[[ 0.38 -0.41 -1.06 -3.10  0.31 -1.21 -0.89 -0.82]
 [-0.30 -0.03  0.56  0.18 -0.28  1.17 -0.84 -0.02]
 [-0.17  0.08 -2.46 -2.09 -1.63 -1.73 -1.65 -0.43]
 [ 0.45 -0.31 -4.42 -1.21 -0.71  0.69 -1.47  0.01]
 [-1.78  0.87 -0.52 -1.10 -0.21 -1.52 -0.75 -0.18]
 [ 0.66  0.76 -1.49 -2.55 -0.16  0.10 -0.85  0.70]
 [-0.73 -0.23  0.71  1.16  0.77 -0.88  0.51  0.16]
 [ 0.42  0.15  1.14 -0.74  0.47  1.06 -1.85  0.01]
 [ 0.44  0.34  0.12 -1.55 -0.57 -2.18  1.39 -2.35]]
|
[[-2.35  1.39 -2.18 -0.57 -1.55  0.12  0.34  0.44]
 [ 0.01 -1.85  1.06  0.47 -0.74  1.14  0.15  0.42]
 [ 0.16  0.51 -0.88  0.77  1.16  0.71 -0.23 -0.73]
 [ 0.70 -0.85  0.10 -0.16 -2.55 -1.49  0.76  0.66]
 [-0.18 -0.75 -1.52 -0.21 -1.10 -0.52  0.87 -1.78]
 [ 0.01 -1.47  0.69 -0.71 -1.21 -4.42 -0.31  0.45]
 [-0.43 -1.65 -1.73 -1.63 -2.09 -2.46  0.08 -0.17]
 [-0.02 -0.84  1.17 -0.28  0.18  0.56 -0.03 -0.30]
 [-0.82 -0.89 -1.21  0.31 -3.10 -1.06 -0.41  0.38]]

[[ 3.81  2.22 -2.41  0.74  2.03  1.75 -3.28 -4.51 -1.68 -0.33]
 [-0.45 -0.79 -0.35 -0.44  1.77 -0.38 -3.97  1.31  4.72  0.22]
 [ 2.40  4.20  1.69  0.45  2.51  2.83 -2.10 -1.98  0.93  0.45]
 [-0.44  3.56 -0.39 -0.16 -1.02 -0.68 -4.74  4.35  1.50  1.98]
 [-0.76 -2.85 -2.81 -3.41  3.99  0.19 -4.71 -3.42  3.58 -0.70]
 [ 2.56  2.70  0.72  2.58  0.46  1.24 -1.68  1.14  0.57  0.50]
 [ 4.22  0.80 -3.67  1.85  1.42  1.01 -3.46 -2.97 -1.90 -3.43]
 [ 0.51  4.14  1.13  1.04 -0.79  0.29 -3.71  3.57  0.68 -0.05]]
|
[[-0.05  0.68  3.57 -3.71  0.29 -0.79  1.04  1.13  4.14  0.51]
 [-3.43 -1.90 -2.97 -3.46  1.01  1.42  1.85 -3.67  0.80  4.22]
 [ 0.50  0.57  1.14 -1.68  1.24  0.46  2.58  0.72  2.70  2.56]
 [-0.70  3.58 -3.42 -4.71  0.19  3.99 -3.41 -2.81 -2.85 -0.76]
 [ 1.98  1.50  4.35 -4.74 -0.68 -1.02 -0.16 -0.39  3.56 -0.44]
 [ 0.45  0.93 -1.98 -2.10  2.83  2.51  0.45  1.69  4.20  2.40]
 [ 0.22  4.72  1.31 -3.97 -0.38  1.77 -0.44 -0.35 -0.79 -0.45]
 [-0.33 -1.68 -4.51 -3.28  1.75  2.03  0.74 -2.41  2.22  3.81]]

[[-5.76 -2.92  0.37 -2.82 -3.09 -3.41]
 [ 0.24  5.20  4.02  3.80  3.76  0.28]]
|
[[ 0.28  3.76  3.80  4.02  5.20  0.24]
 [-3.41 -3.09 -2.82  0.37 -2.92 -5.76]]

[[ 0.53  0.57  2.45 -2.09 -1.96 -2.96 -0.09  3.10  3.06 -2.67  2.32 -0.23
  -1.48]
 [-0.63  0.40  2.54 -1.11  1.53 -0.16  4.90  3.89  1.04 -1.09 -4.98  2.14
   2.69]
 [ 2.04 -4.00  0.23  1.81  0.71  2.36  1.55  2.77 -4.32  0.05 -2.40  1.77
   1.07]
 [ 1.69  0.46  2.24 -1.42 -1.46 -2.92 -0.92  2.35  3.56 -3.69  3.06 -0.02
  -0.76]
 [ 1.02  0.44  2.52 -1.47 -2.05 -2.89 -0.22  2.37  3.17 -2.86  2.63 -0.41
  -1.67]
 [-2.08 -0.06  4.64 -2.92  1.57  0.09  3.06  2.47 -3.66 -2.36 -3.13  1.93
   0.82]]
|
[[ 0.82  1.93 -3.13 -2.36 -3.66  2.47  3.06  0.09  1.57 -2.92  4.64 -0.06
  -2.08]
 [-1.67 -0.41  2.63 -2.86  3.17  2.37 -0.22 -2.89 -2.05 -1.47  2.52  0.44
   1.02]
 [-0.76 -0.02  3.06 -3.69  3.56  2.35 -0.92 -2.92 -1.46 -1.42  2.24  0.46
   1.69]
 [ 1.07  1.77 -2.40  0.05 -4.32  2.77  1.55  2.36  0.71  1.81  0.23 -4.00
   2.04]
 [ 2.69  2.14 -4.98 -1.09  1.04  3.89  4.90 -0.16  1.53 -1.11  2.54  0.40
  -0.63]
 [-1.48 -0.23  2.32 -2.67  3.06  3.10 -0.09 -2.96 -1.96 -2.09  2.45  0.57
   0.53]]

[[-0.38 -5.87 -0.69  3.12 -1.54  2.16 -4.09  2.31  2.65]
 [ 0.51  2.64  3.36 -3.18  0.84 -5.52  4.72 -2.57  1.99]
 [ 1.28 -1.02  0.83  0.07  2.60 -0.51 -0.87 -0.51 -2.75]
 [-1.16  0.01 -3.04 -0.07  2.36  1.91  1.41 -0.28 -2.69]]
|
[[-2.69 -0.28  1.41  1.91  2.36 -0.07 -3.04  0.01 -1.16]
 [-2.75 -0.51 -0.87 -0.51  2.60  0.07  0.83 -1.02  1.28]
 [ 1.99 -2.57  4.72 -5.52  0.84 -3.18  3.36  2.64  0.51]
 [ 2.65  2.31 -4.09  2.16 -1.54  3.12 -0.69 -5.87 -0.38]]

[[-1.77  0.05  0.22  0.38 -0.35  0.66  0.35  1.79  4.60]
 [-0.04 -2.10 -2.29  0.78 -1.48 -2.45 -1.91  0.25 -3.96]
 [-3.58 -1.73 -1.72 -2.57 -1.80 -1.53 -1.40  1.77  4.15]
 [ 0.61 -0.01 -0.04 -0.26  0.24 -0.09 -0.08  0.65 -4.27]
 [-0.61  0.33  0.52  1.17 -0.09  0.92  0.85  1.55  2.52]
 [-1.04 -1.00 -1.04 -0.48 -0.79 -0.98 -0.90  0.98 -0.60]]
|
[[-0.60  0.98 -0.90 -0.98 -0.79 -0.48 -1.04 -1.00 -1.04]
 [ 2.52  1.55  0.85  0.92 -0.09  1.17  0.52  0.33 -0.61]
 [-4.27  0.65 -0.08 -0.09  0.24 -0.26 -0.04 -0.01  0.61]
 [ 4.15  1.77 -1.40 -1.53 -1.80 -2.57 -1.72 -1.73 -3.58]
 [-3.96  0.25 -1.91 -2.45 -1.48  0.78 -2.29 -2.10 -0.04]
 [ 4.60  1.79  0.35  0.66 -0.35  0.38  0.22  0.05 -1.77]]
